128 stands for zero in the data rows.
Some points:
[119 107 142 134 149 158 171 152 113 126 176 151 155 161 155 174 151 165 131 141 124 122 158 139 164 154 159 116 161 164 152 152 173 178 163 162 176 157 122 155 138 162 164 153 149 149 166 166]
[138 149 149 127 142 134 150 161 161 148 131 166 150 150 113 138 133 128 130 137 166 150 165 156 156 135 169 121 172 175 155 154 122 119 114 175 164 115 170 132 121 158 131 124 144 150 156 161]
[115 138 113 130 129 132 104 144 161 159 163 188 169 163 158 174 151 171 145 123 148 121 142 139 152 169 145 161 149 140 162 166 140 148 150 143 139 166 158 172 148 152 138 144 160 155 156 166]
[156 163 152 147 145 172 135 158 163 142 172 137 137 148 155 175 144 159 146 153 160 158  98 117 129 125 148 155 114 150 122 124 185 151 139 176 123 144 151 148 145 123 116 134 115 121 119 114]
[178 160 157 161 141 125 122 193 149 166 173 130 129 122 172 148 154 169 139 163 156 147 171 139 109 134 157 138 160 137 138 139 144 109 109 152 146 153 157 150 161 144 139 162 180 154 156 170]
[122 148 149 146 144 159 173 156 166 158 141 167 155 116 117 115 127 162 162 150 144 136 121 113 131 128 174 173 176 138 131 140 137 125 157 170 149 162 158 156 159 142 157 189 166 169 167 161]
[167 146 134 107 114 139 152 116 167 171 158 124 124 123 160 162 151 157 161 165 167 159 171 168 162 151 161 152 163 116 119 118 133 121 123 142 157 168 147 155 159 128 111 147 163 155 154 158]
[124 119 151 133 142 150 127 156 149 150 131 114 109 127 123 104 130 132 135 153 149 121  96 115 152 135 139 141 154 132 148 142 135 133 138 108 140 165 161 162 130 156 147 130 162 157 158 164]
[155 174 181 162 155 143 156 178 132 123 139 132 161 123 134 141 126 127 143 133 142 114 143 167 149 172 142 127 131 110 135 159 172 160 166 171 138 153 132 151 150 152 156 122 120 132 132 113]
[142 142 143 157 132 130 166 176 183 172 161 161 165 119 130 151 114 117 126 111 113 159 148 122 142 112 125 133 145 145 148 135 119 138 137 117 137 146 133 133 146 144 162 127 151 130 147 112]
[146 137 145 132 149 107 133 148 136 170 128 125 146 169 143 166 159 150 171 135 161 149 161 143 176 144 117 148 140 168 142 143 139 140 137 141 119 147 138 132 136 144 150 172 167 147 148 164]
[136 134 123 136 129 124 174 160 151 123 111 160 150 166 192 150 166 130 128 130 123 154 149 156 146 154 121 144 170 147 151 144 160 155 124 164 173 182 167 125 120 163 147 156 145 132 134 162]
[187 160 156 148 170 168 167 133 125 133 132 135 160 150 146 156 144 131 123 131 127 159 165 163 163 165 134 148 152 158 169 151 146 126 166 153 105 146 125 118 151 158 164 151 117 142 133 150]
[147 155 170 156 168 165 142 154 164 116 104 144 103 151 169 165 136 146 150 157 170 139 186 147 113 123 133 164 122 142 112 119 114 140 156 116 132 129 109 115 156 158 157 135 130 123 130 135]
[138 136 144 155 136 141 139 149 129 129 128 119 171 170 161 144 164 180 139 157 153 162 159 149 163 173 159 167 176 136 140 158 148 161 145 106 126 115 127 109 131 114 113 117 141 154 129 125]
[146 159 160 147 104 144 137 133 159 155 170 121 141 160 164 153 156 149 168 146 149 155 181 154 138 121 162 163 163 158 152 117 134 125 149 107 131 162 157 179 127 130 125 127 145 152 152 167]
[126 138 116 119 120 135 122 128 109 142 116 116 115 105 148 157 160 139 123 131 150 138 161 141 133 101 115 128 158 144 145 137 113 134 127 136 126 156 175 123 132 109 137 133 128 168 163 115]
[137 141 141 132 117 124 132 121 135 123 132 168 143 152 150 135 119 121 131 125 118 123 104 162 148 162 126 122 166 171 155 158 170 172 119 121 105 138 117 128 141 116 109 147 151 153 170 156]
[130 151 146 137 114 139 133 103 119 133 131 172 159 173 154 119 116 130 126 138 137 133 152 146 150 168 127 124 127 148 148 151 172 122 128 123 169 158 152 118 113 135 175 158 168 164 131 153]
[156 137 135 165 178 172 150 117 130 127 142 129 144 123 131 134 111 126 132 120 136 130 131 136 153 131 159 141 118 113 134 140 132 146 132 130 131 135 139 138 104 130 112 129 147 124 130 155]
[122 135 134 130 121 128 175  93 139 123 133 144 144 131 105 123 143 147 132 126 138 127 143 166 158 129 132 139 112 164 159 180 169 126 118 125 134 154 145 142 148 153 164 161 146 118 134 123]
[161 152 146 150 141 122 122 136 152 160 147 116 113 124  96 163 165 161 156 158 149 157 140 120 122 193 175 169 146 129 139 131 134 143 138 126 152 131 133 102 109 131 136 141 108 127 165 160]
[150 146 154 153 140 149 151 146 142 185 147 133 137 164 183 152 129 117 122 122 142 140 150 148 140 150 158 171 154 174 159 178 166 164 174 169 153 128 149 151 150 149 136 135 139 135 121 120]
[149 160 153 156 154 184 159 121 164 163 102 126 140 122 169 154 160 154 162 151 141 166 142 122 127 158 134 116 128 127 134 140 159 163 150 149 135 109 129 169 155 166 158 136 127 134 137 134]
[162 133 125 122 135 133 120 142 144 119 155 133 168 152 160 148 136 161 192 154 141 152 144 168 151 154 149 161 157 167 158 160 112 126 113 133 170 152 157 141 129 142 174 131 146 157 164 153]
[133 126 134 147 136 133 104 108 142 152 144 153 150 118 129 119 141 147 147 158 124 114 126 128 148 125 125 138 164 167 142 136 130 120 142 177 171 140 101 131 134 136 125 121 112 113 109 133]
[128 144 136 160 174 172 153 163 177 139 172 156 146 158 149 114 139 133 133 132 138 126 152 164 174 181 135 117 138 155 156 139 138 169 156 158 168 154 169 127 169 158 160 182 136 131 132 134]
[176 146 153 154 172 139 125 128 170 154 118 132 141 189 157 158 166 147 151 151 143 143 157 133 123 115 165 149 154 122 151 165 155 162 162 169 137 145 141 159 146 119 125 125 145 147 145 110]
[121 114 125 118 146 166 141 151 132 145 138 155 170 169 123 118 119 129 126 150 140 141 149 177 136 116 134 140 126 131 157 156 166 174 136 142 119 118 119 119 151 172 168 161 123 122 130 150]
[137 153 134 143 135 123 137 166 170 137 164 115 137 145 135 144 145 114 118 149 148 174 151 150 122 117  99 155 161 135 134 140 130 121 145 163 159 141 132 170 152 147 165 162 160 169 156 173]
[153 177 156 157 140 140 105 131 115 109 119 140 117 147 168 159 164 145 133 151 147 180 150 166 179 132 175 143 137 132 142 127 129 136 155 129 128 116 131 168 170 178 165 171 154 116 133 113]
[150 133 119 126 144 181 168 183 127 146 150 164 161 146 125 131 149 121 139 138 150 136 114 161 141 150 134 128 150 165 164 149 155 118 139 104 166 143 119 126 114 151 144 176 147 139 127 115]
[146 157 154 143 173 155 149 160 148 154 174 160 140 157 131 140 166 131 144 151 126 120 118 126 156 124 143 167 143 138 131 145 165 160 156 132 150 110 174 149 154 116 153 126 142 141 146 160]
[164 167 149 152 142 147 179 144 108 141 152 127 157 154 144 126 146 155 171 140 162 143 124 113 115 136 148 128 131 124 120 121 131 167 156 171 119 124 123 127 176 183 161 118 139 125 118 141]
[129 137 159 157 164  97 139 100 161 155 178 145 136 125 169 162 159 156 157 162 160 155 119 139 118 122 156 141 130 121 127 123 129 159 173 132 119 117 157 152 107 131 135 148 130 167 143 138]
[172 132 141 154 129 139 167 162 110 125 125 139 133 155 122 139 113 144 134 147 129 133 158 133 160 149 120 133 126 136 148 147 118 148 134 141 152 136 168 194 171 148 154 180 133 144 132 137]
[152 158 170 163 162 163 144 165 152 167 150 154 129 129 113 133 153 165 157 153 147 157 117 150 131 111 143 155 103 136 132 135 127 161 148 158 185 191 168 150 174 169 133 130 144 172 164 159]
[112 132 128 130 142 145 167 178 134 128 151 163 141 146 128 127 124 163 166 137 127 143 127 138 142 154 127 124 121 140 159 156 146 122 177 162 159 129 129 125 130  99 106 120 135 132 146 158]
[126 130 143 163 156 153 154 143 138 159 152 190 134 120 135 130 178 151 159 175 155 151 145 135 151 184 168 170 114 133 134 133 132 156 137 167 121 144 124 161 120 127 140 118 145 161 149 144]
[131 112 120 123 152 126 127 119 132 125 122 126 164 144 146 146 143 120 131 127 119 129 159 156 145 184 150 131 102 154 143 142 162 117 131 124 140 142 165 170 187 166 151 152 172 175 156 133]
[154 156 151 162 156 137 128 119 139 142 162 165 151 125 130 147 144 143 156 160 175 177 147 129 125 155 153 156 180 154 142 141 153 178 176 152 174 173 167 160 181 136 132 144 162 139 156 143]
These points spread out most along one direction. How many in every 100 of the points above lie lower along it than each point below? Answers are rounded to whole numbers. More than half of the points above lie lower than the first one.
[149 160 153 156 154 184 159 121 164 163 102 126 140 122 169 154 160 154 162 151 141 166 142 122 127 158 134 116 128 127 134 140 159 163 150 149 135 109 129 169 155 166 158 136 127 134 137 134] 27
[122 135 134 130 121 128 175  93 139 123 133 144 144 131 105 123 143 147 132 126 138 127 143 166 158 129 132 139 112 164 159 180 169 126 118 125 134 154 145 142 148 153 164 161 146 118 134 123] 95
[136 134 123 136 129 124 174 160 151 123 111 160 150 166 192 150 166 130 128 130 123 154 149 156 146 154 121 144 170 147 151 144 160 155 124 164 173 182 167 125 120 163 147 156 145 132 134 162] 83
[128 144 136 160 174 172 153 163 177 139 172 156 146 158 149 114 139 133 133 132 138 126 152 164 174 181 135 117 138 155 156 139 138 169 156 158 168 154 169 127 169 158 160 182 136 131 132 134] 80
[131 112 120 123 152 126 127 119 132 125 122 126 164 144 146 146 143 120 131 127 119 129 159 156 145 184 150 131 102 154 143 142 162 117 131 124 140 142 165 170 187 166 151 152 172 175 156 133] 85
[146 137 145 132 149 107 133 148 136 170 128 125 146 169 143 166 159 150 171 135 161 149 161 143 176 144 117 148 140 168 142 143 139 140 137 141 119 147 138 132 136 144 150 172 167 147 148 164] 49
[112 132 128 130 142 145 167 178 134 128 151 163 141 146 128 127 124 163 166 137 127 143 127 138 142 154 127 124 121 140 159 156 146 122 177 162 159 129 129 125 130  99 106 120 135 132 146 158] 71
[130 151 146 137 114 139 133 103 119 133 131 172 159 173 154 119 116 130 126 138 137 133 152 146 150 168 127 124 127 148 148 151 172 122 128 123 169 158 152 118 113 135 175 158 168 164 131 153] 98
[147 155 170 156 168 165 142 154 164 116 104 144 103 151 169 165 136 146 150 157 170 139 186 147 113 123 133 164 122 142 112 119 114 140 156 116 132 129 109 115 156 158 157 135 130 123 130 135] 22
[161 152 146 150 141 122 122 136 152 160 147 116 113 124  96 163 165 161 156 158 149 157 140 120 122 193 175 169 146 129 139 131 134 143 138 126 152 131 133 102 109 131 136 141 108 127 165 160] 5
